(in the rows, 128 means zero)
Each path below is one point turned by a fixed rotation once a step. After each direction that follows a path, write how fast that rotation turns it, in degrees per step (0 if it stays still).
Each turn is a multiple of 5 degrees from 10 to 175, or 0.
Each row of a path follows its step; steps can be skipped.
Rotation 1:
step 1: [133 136 132 129 122 131 125 117 136 123 131 128 131 138 124 126 136 129
 133 116 123 124 128 127 138 133 133 120 126 125 127 129 141 144 125]
step 2: [131 126 131 129 119 134 132 124 126 131 131 125 124 131 133 134 139 144
 126 137 130 119 132 127 135 136 139 127 116 129 118 130 132 125 134]
step 3: [123 129 121 129 124 126 135 131 138 128 134 130 130 126 126 118 124 129
 134 120 132 128 128 116 130 136 141 135 118 136 123 130 143 134 133]
step 4: [118 127 124 130 127 135 138 138 127 122 129 133 143 121 121 137 143 135
 127 121 127 125 131 122 134 130 130 133 124 125 125 125 128 117 128]
step 6: [110 128 128 137 130 126 126 136 130 119 119 136 131 125 124 130 133 130
 128 124 121 131 117 131 129 115 136 127 129 129 136 120 124 128 135]
step 7: [122 136 122 130 135 136 125 123 124 131 125 134 120 131 132 134 133 127
 127 134 131 137 125 130 139 121 138 133 138 117 132 126 128 132 113]
step 9: [128 122 122 134 129 133 131 115 133 133 122 126 121 136 123 137 129 117
 125 128 132 116 126 123 134 134 144 122 129 121 133 129 130 132 124]
step 11: [129 124 131 125 125 129 147 125 135 126 129 116 136 123 120 131 125 120
 132 116 136 125 122 123 128 136 134 119 136 131 125 124 129 131 126]
step 12: [132 123 130 124 126 128 137 136 133 132 121 116 124 115 136 133 143 131
 133 128 125 119 133 122 135 123 125 130 134 135 133 119 124 128 131]
step 13: [122 143 132 120 124 123 134 131 134 125 130 116 126 121 133 125 129 132
 131 129 130 140 114 121 122 130 135 131 132 135 135 122 124 133 127]
[133 129 129 128 129 128 131 125 131 128 128 122 126 126 131 129 127 126
 127 128 125 126 125 129 126 129 125 126 131 129 132 127 128 127 128]  25
[127 129 122 126 128 125 133 132 128 128 129 124 129 130 125 127 129 130
 126 129 129 126 128 126 129 125 126 129 128 132 127 130 127 129 128]  45
[130 131 129 128 129 126 127 126 130 126 128 128 131 128 123 127 130 127
 129 124 129 126 126 130 122 125 131 126 125 128 128 127 128 127 127]  145
[131 127 128 128 134 125 127 129 127 132 128 127 129 126 133 129 128 132
 129 129 128 129 132 129 126 126 132 129 128 131 127 130 129 129 124]  145
[126 128 124 126 128 130 129 131 128 127 129 128 128 129 130 125 127 128
 127 129 125 130 127 124 124 129 130 130 125 124 135 127 131 128 126]  110
